Below are clouds of points in 8 dimensions, each taken in no order from a shape made of curves.
After each cloud, say how many independent loops its shape has (a circle has one, a figure eight two, a Y shape none).

P (56 x 8):
[[  2.7 -50.7  64.5 -50.9 -10.1 -56.6 -32.0  21.5]
 [ -2.3 -20.1  27.2  48.2  22.2 -22.0  -5.7  -4.5]
 [  3.5 -23.6  29.1  42.6  13.5 -41.0 -10.1   8.5]
 [  6.0 -41.5  49.1 -13.0  -4.9 -56.3 -26.9  22.3]
 [-15.3 -10.9  31.9  16.1  17.9  32.2 -14.4 -36.9]
 [ -0.6  53.0 -24.5  58.7 -31.5  56.0  52.6 -26.9]
 [-12.8 -15.0  29.6  34.4  26.4  15.9 -12.2 -29.2]
 [  6.2  52.1 -32.5  23.2 -49.2  22.7  61.8   4.2]
 [ -1.5  19.0   5.0 -48.9 -55.2  13.8  30.3  -2.2]
 [ -4.0  47.2 -21.1  79.4 -15.0  71.8  45.4 -44.3]
 [ -4.2  17.5  10.9 -46.6 -50.8  20.5  25.9  -9.5]
 [-13.8  -4.1  30.6 -10.8  -4.6  38.3  -6.6 -37.5]
 [-14.1 -13.1  30.8  26.8  23.3  23.5 -13.3 -33.2]
 [  4.1  21.4  -4.3 -50.0 -61.2   3.3  34.5  11.5]
 [ -7.1  12.5  17.4 -40.3 -40.6  28.1  17.5 -19.9]
 [-14.0  -7.2  31.5  -2.3   3.0  38.5  -9.8 -39.3]
 [ 21.9  26.8 -31.6 -26.9 -66.2 -16.3  42.2  36.9]
 [ -9.2 -16.7  29.1  42.3  27.8   3.9  -9.3 -21.3]
 [ -6.3 -18.1  28.4  47.6  26.3 -10.2  -6.0 -12.6]
 [ -0.9 -22.1  28.0  48.0  20.3 -28.2  -6.1   0.1]
 [ 12.1  21.6 -14.2 -46.1 -65.4  -6.9  37.0  23.7]
 [ 19.2  23.1 -24.6 -36.5 -67.5 -15.3  38.6  33.5]
 [ 20.4  24.4 -27.3 -32.6 -67.1 -15.8  40.4  35.3]
 [  1.3  55.9 -28.1  41.3 -40.6  40.1  58.8 -13.4]
 [  7.7 -29.6  35.7  24.2   5.5 -52.6 -18.4  17.7]
 [ 17.1  37.4 -36.8  -5.5 -59.7  -5.3  52.1  28.6]
 [ 18.2  35.7 -36.3  -8.7 -61.1  -9.2  50.7  30.3]
 [ -9.7   9.2  20.7 -35.4 -34.1  31.5  12.2 -25.5]
 [ 16.1  22.5 -20.0 -40.7 -67.0 -12.9  37.7  29.9]
 [  6.5 -43.3  54.8 -25.0  -6.5 -56.4 -28.2  22.2]
 [  5.3 -25.4  30.9  38.0  11.5 -44.2 -11.9  13.2]
 [  8.1 -36.5  45.1  -0.3  -0.9 -56.2 -24.5  21.8]
 [-12.4   1.7  26.1 -23.7 -19.5  37.0   2.0 -33.3]
 [ -8.3 -17.0  27.7  43.9  27.3  -1.8  -8.1 -19.0]
 [  6.8 -27.1  33.6  30.9   7.9 -49.0 -16.9  16.3]
 [  2.5 -22.4  29.7  45.4  15.8 -36.0  -8.7   6.7]
 [ -4.0 -19.5  28.8  48.2  24.0 -17.7  -5.9  -7.9]
 [  4.8 -46.4  58.5 -34.8  -7.6 -57.3 -29.0  22.6]
 [-15.3  -8.6  32.0   8.1  13.0  36.0 -12.9 -37.5]
 [  2.3  20.8   0.5 -49.1 -58.5   8.5  33.0   4.7]
 [ 20.0  32.3 -37.2 -13.8 -63.8 -12.7  47.2  33.8]
 [ 12.9  45.0 -35.2   7.5 -55.3   6.4  57.3  17.4]
 [ -6.8  14.7  14.6 -42.7 -45.3  23.9  21.1 -16.4]
 [  8.7  21.2  -9.5 -47.6 -65.1  -2.8  35.3  18.1]
 [  7.9 -31.5  38.4  16.4   2.2 -53.5 -21.2  19.8]
 [  3.3  54.8 -30.0  32.6 -44.6  33.1  60.8  -6.3]
 [-15.5 -11.7  31.9  22.7  22.1  26.6 -14.2 -34.7]
 [-12.6  -1.9  29.0 -17.9 -13.6  37.8  -2.3 -36.0]
 [-11.1 -15.1  29.6  37.6  26.8  11.5 -11.4 -26.4]
 [  1.7 -54.0  70.1 -62.7 -13.6 -56.5 -34.1  21.7]
 [  8.7 -33.9  40.8   9.5   0.5 -54.7 -22.2  21.6]
 [-11.6   4.7  23.3 -29.4 -26.3  35.2   6.0 -28.9]
 [  9.6  48.3 -34.5  13.7 -52.8  13.1  60.6  10.8]
 [-15.2  -8.0  31.5   1.7   7.0  37.6 -11.4 -38.7]
 [ -2.0  50.1 -22.1  68.9 -22.4  64.4  48.1 -34.9]
 [ 21.4  29.0 -33.6 -20.5 -64.5 -15.6  44.8  36.7]]
loops  0

V (76 x 8):
[[  7.8 -36.4  13.1 -52.4  14.6 -57.7   8.4 -21.3]
 [ 14.2 -30.0 -37.6  -1.1 -38.1   0.2 -24.2  -3.0]
 [ 20.9 -79.3 -40.7 -75.9  -5.1 -97.6  -8.1 -34.7]
 [-41.1  62.3  79.5  24.5  46.7  38.0   8.8  25.9]
 [ 11.9 -46.6   1.1 -61.9  10.5 -70.5   4.6 -25.8]
 [ 17.3 -65.7 -18.9 -71.2   3.0 -93.8   0.5 -32.8]
 [-10.5   7.4  49.0 -20.2  30.1 -12.2  12.6  -4.5]
 [-41.6  69.7  34.7  34.9  37.4  55.3 -32.6  50.1]
 [-34.9  56.6  11.6  35.6  22.0  54.6 -36.1  44.6]
 [ 18.8 -63.5 -15.1 -69.2   3.3 -90.5   1.6 -31.6]
 [  3.0  -9.7 -31.9  17.4 -31.2  18.8 -24.8   6.5]
 [ 23.1 -83.7 -56.2 -76.0 -16.2 -82.6 -15.8 -33.0]
 [-18.0  28.6 -11.8  36.9  -5.6  46.8 -28.8  26.3]
 [ 24.1 -70.5 -59.4 -53.7 -35.0 -43.8 -23.4 -23.1]
 [  1.8 -21.0  24.6 -44.1  18.2 -43.8   8.9 -17.0]
 [-16.6  17.6  57.5 -13.5  32.5  -3.1  15.9  -0.8]
 [ 11.0 -23.8 -37.2   5.8 -36.8   6.0 -23.9   0.3]
 [ -6.3   7.9 -24.5  28.5 -21.2  35.2 -26.2  14.1]
 [ -4.0   2.6 -27.5  25.9 -24.6  29.4 -25.4  11.4]
 [ -7.9   0.7  43.1 -27.8  26.8 -20.0  14.3  -7.1]
 [-29.9  41.8  73.6   7.5  40.3  19.4  15.4  11.4]
 [-19.0  31.8  -9.5  35.6  -3.7  47.0 -29.6  27.9]
 [ 20.6 -74.9 -28.7 -73.1  -1.0 -98.4  -4.1 -33.1]
 [-36.0  59.9  16.5  36.6  25.5  55.1 -36.8  45.9]
 [  7.8 -39.5   9.2 -55.9  13.0 -59.6   6.8 -22.4]
 [-19.5  22.4  62.4  -6.3  35.0   4.2  16.2   3.0]
 [-45.3  74.7  66.8  32.7  47.9  52.1 -11.7  40.8]
 [ -9.1  13.4 -21.8  30.3 -18.7  38.3 -25.6  17.6]
 [-44.9  75.6  50.8  34.7  43.3  54.4 -23.7  48.4]
 [-27.8  43.3  -1.1  37.5   8.3  51.1 -33.5  33.7]
 [ 16.1 -56.2  -5.8 -64.9   6.7 -82.6   3.6 -27.8]
 [-44.2  70.0  72.5  31.4  47.4  49.3  -4.0  37.3]
 [ 24.2 -82.0 -59.8 -73.0 -20.0 -75.2 -18.9 -29.8]
 [ 21.6 -55.6 -50.8 -32.0 -37.8 -22.7 -24.7 -13.5]
 [-42.1  67.6  77.3  28.8  46.8  42.8   2.6  29.4]
 [-46.4  73.9  62.2  33.5  45.4  52.6 -14.5  44.0]
 [-33.5  46.3  77.0  12.0  43.0  23.6  14.4  14.0]
 [-44.5  74.7  53.9  34.8  42.8  53.0 -22.7  47.5]
 [ 21.0 -80.7 -46.8 -75.6  -8.7 -93.4 -12.2 -34.4]
 [-39.4  59.2  80.1  22.3  46.5  34.8  11.3  22.1]
 [ 23.1 -60.4 -55.1 -39.7 -39.6 -30.8 -24.1 -16.0]
 [ 16.0 -36.4 -43.7  -8.5 -38.7  -4.4 -22.7  -4.5]
 [ 19.8 -72.8 -26.8 -73.7   0.1 -97.2  -2.1 -33.2]
 [ -5.5  -2.1  40.0 -30.5  24.5 -21.7  12.5  -9.9]
 [ -1.4 -15.8  29.9 -39.2  21.7 -33.0  10.6 -13.2]
 [ -3.0  -9.9  33.8 -35.6  23.1 -30.4  11.6 -11.4]
 [ 20.4 -76.5 -34.7 -75.4  -3.5 -99.4  -7.2 -34.9]
 [ 24.7 -75.6 -61.3 -62.2 -31.9 -52.8 -21.7 -25.2]
 [ 16.9 -62.6 -12.1 -68.2   4.5 -86.0   2.2 -31.3]
 [ 24.9 -79.1 -60.0 -66.6 -26.8 -62.1 -21.8 -28.3]
 [  0.1  -4.0 -30.7  22.8 -29.3  24.3 -24.2   8.2]
 [ 21.7 -81.5 -41.8 -77.6  -7.1 -96.2  -8.7 -33.1]
 [-43.6  68.4  76.7  30.1  46.7  46.4   0.0  32.8]
 [ 19.2 -71.1 -24.0 -73.1   1.3 -95.6  -0.9 -34.3]
 [  3.6 -29.5  17.3 -47.5  16.7 -49.0   7.9 -19.1]
 [-38.4  64.1  22.4  35.4  29.3  54.6 -36.5  47.9]
 [ 23.6 -81.7 -57.3 -74.1 -17.9 -78.7 -16.6 -31.3]
 [-12.9  10.9  51.8 -14.8  30.7  -7.3  13.9  -2.4]
 [ 18.9 -41.2 -44.2 -14.2 -39.0 -11.2 -23.8  -7.1]
 [-14.8  20.2 -16.3  33.9 -12.5  42.2 -27.7  21.0]
 [ 23.3 -82.4 -53.4 -76.7 -13.5 -89.3 -13.8 -33.9]
 [  9.6 -42.3   5.9 -58.4  10.7 -66.2   6.5 -24.1]
 [ 18.8 -49.0 -47.8 -22.1 -38.8 -16.3 -25.2 -10.7]
 [-22.3  30.6  66.5  -1.6  36.9   9.5  14.8   6.5]
 [ 24.4 -81.2 -61.4 -70.7 -24.6 -66.9 -20.0 -29.2]
 [-42.3  71.6  41.0  34.4  39.3  54.4 -29.0  50.2]
 [ 13.8 -52.4  -2.6 -64.2   7.5 -76.2   3.9 -27.0]
 [-41.4  68.0  30.2  35.1  34.8  55.8 -35.2  49.2]
 [-37.4  55.1  79.4  19.2  44.6  33.7  13.0  20.0]
 [-31.1  48.8   5.5  37.6  14.2  52.7 -34.9  39.5]
 [ 23.8 -66.8 -57.3 -48.6 -36.3 -39.6 -23.7 -21.0]
 [-23.2  36.8  -4.2  36.2   2.4  50.4 -32.1  31.1]
 [  5.8 -16.1 -34.7  12.3 -33.1  12.5 -25.8   2.3]
 [-46.0  72.1  68.5  32.0  46.5  50.8  -7.5  39.6]
 [-25.8  36.3  70.7   3.0  39.5  15.0  14.8   6.9]
 [-34.4  51.0  78.4  16.7  44.6  28.9  14.4  17.4]]
loops  1
